A =
[[227 366 520 314]
 [732 608 499 657]
 [288 275 476 255]
 [355 383 494 368]
 [169 335 520 272]
 [873 739 517 800]]
Rows and columns are numbered from 0.
The entry in row 0 and column 2 is 520
Which number is the entry just left of 608?
A: 732
The entry directly above the smallest entry is 355
Which number is the entry in row 2 and column 0?
A: 288
The entry in the bottom-right corner -> 800
Which number is the entry in the bottom-left corner?
A: 873
Which number is the entry directly below 275?
A: 383
Which number is the top-left entry?
A: 227
The entry in row 0 and column 1 -> 366
The entry just right of 335 is 520

m = [71 30 21 63  3 24 82 59]
The entry just left of 59: 82
The entry just right of the largest entry: 59
The entry just right of 21?
Answer: 63
